0: vec![151, 72, 150, 124, 94, 92, 108, 74, 85, 123, 68, 191, 155, 113, 114, 147]
1: vec![161, 115, 142, 146, 103, 116, 108, 137, 102, 121, 39, 145, 133, 123, 147, 172]
2: vec![110, 164, 61, 69, 161, 112, 120, 95, 177, 139, 152, 89, 113, 74, 114, 105]
3: vec![150, 153, 143, 65, 158, 98, 24, 82, 147, 115, 0, 233, 176, 101, 153, 212]
4: vec![164, 175, 118, 128, 144, 167, 97, 141, 138, 69, 107, 80, 59, 99, 186, 114]
5: vec![157, 141, 152, 73, 156, 84, 40, 89, 146, 124, 0, 242, 191, 103, 150, 224]
6: vec![137, 109, 142, 107, 178, 204, 188, 142, 184, 177, 175, 95, 76, 121, 122, 194]
7: vec![143, 128, 110, 87, 174, 80, 172, 134, 189, 139, 78, 123, 171, 98, 107, 133]
8: vec![255, 16, 198, 157, 130, 39, 69, 103, 97, 232, 71, 122, 174, 167, 67, 127]
9: vec![148, 144, 165, 99, 147, 154, 137, 118, 116, 158, 148, 95, 148, 182, 128, 133]
10: vec![0, 157, 121, 138, 112, 171, 173, 136, 106, 91, 200, 175, 78, 81, 127, 129]
11: vec![144, 121, 134, 134, 113, 116, 144, 136, 114, 104, 122, 145, 104, 116, 143, 119]
12: vec![143, 77, 136, 122, 129, 129, 76, 84, 78, 168, 119, 139, 165, 135, 118, 92]
13: vec![128, 114, 128, 151, 99, 76, 199, 148, 123, 95, 128, 135, 119, 114, 135, 128]
14: vec![187, 181, 122, 108, 155, 186, 137, 149, 169, 109, 106, 93, 127, 178, 145, 141]
15: vec![51, 111, 234, 151, 133, 176, 211, 133, 88, 171, 255, 65, 65, 136, 70, 131]
16: vec![124, 155, 110, 148, 136, 93, 113, 162, 151, 111, 104, 183, 110, 101, 139, 147]
17: vec![156, 135, 163, 102, 128, 157, 132, 116, 112, 165, 154, 93, 153, 194, 123, 126]
18: vec![43, 184, 107, 109, 132, 175, 151, 135, 138, 69, 182, 149, 86, 82, 143, 106]
19: vec![0, 157, 90, 142, 115, 132, 213, 160, 142, 92, 208, 130, 153, 118, 107, 107]
20: vec![127, 123, 125, 135, 108, 136, 166, 142, 147, 103, 115, 107, 92, 112, 167, 161]
21: vec![171, 131, 116, 129, 130, 103, 137, 128, 144, 113, 117, 106, 140, 145, 137, 112]

vec![137, 112, 137, 162, 86, 77, 212, 146, 112, 103, 146, 124, 113, 119, 125, 114] 13 11 20
vec![130, 64, 122, 150, 109, 92, 48, 97, 52, 143, 114, 135, 121, 91, 170, 73] 12 0 11
vec![55, 98, 119, 138, 102, 135, 128, 100, 107, 138, 201, 163, 121, 99, 74, 101] 10 11 19
vec![103, 160, 105, 128, 144, 96, 124, 155, 174, 100, 98, 179, 124, 78, 144, 150] 16 11 20
vec![180, 204, 111, 102, 163, 201, 131, 164, 182, 109, 112, 84, 120, 185, 143, 137] 14 9 4
vec![55, 189, 100, 117, 172, 97, 58, 171, 155, 145, 106, 96, 143, 108, 209, 138] 16 2 4
vec![181, 116, 119, 124, 126, 105, 136, 122, 133, 115, 112, 115, 145, 147, 137, 111] 21 11 13
vec![163, 115, 126, 127, 126, 104, 134, 128, 136, 108, 117, 119, 137, 141, 144, 114] 21 11 20
vec![68, 167, 132, 109, 132, 118, 138, 147, 152, 126, 124, 110, 120, 111, 157, 164] 20 16 11
vec![239, 70, 188, 186, 129, 126, 64, 157, 80, 231, 101, 82, 139, 206, 95, 146] 8 17 12
vec![0, 162, 77, 147, 110, 135, 216, 163, 152, 94, 211, 131, 141, 121, 98, 103] 19 10 18
vec![28, 162, 88, 112, 85, 160, 134, 114, 154, 120, 171, 69, 171, 161, 133, 133] 19 18 9
vec![118, 152, 56, 67, 159, 102, 128, 84, 192, 128, 150, 92, 124, 74, 115, 101] 2 7 21
vec![105, 130, 106, 146, 135, 158, 163, 153, 143, 125, 182, 104, 71, 114, 141, 136] 20 11 18
vec![124, 81, 138, 122, 135, 134, 83, 82, 67, 162, 133, 129, 161, 146, 117, 99] 12 17 9
vec![81, 147, 84, 93, 135, 118, 83, 91, 166, 106, 181, 124, 142, 100, 140, 75] 2 18 21
vec![115, 139, 129, 161, 138, 188, 187, 166, 108, 155, 255, 35, 70, 163, 111, 32] 15 17 9
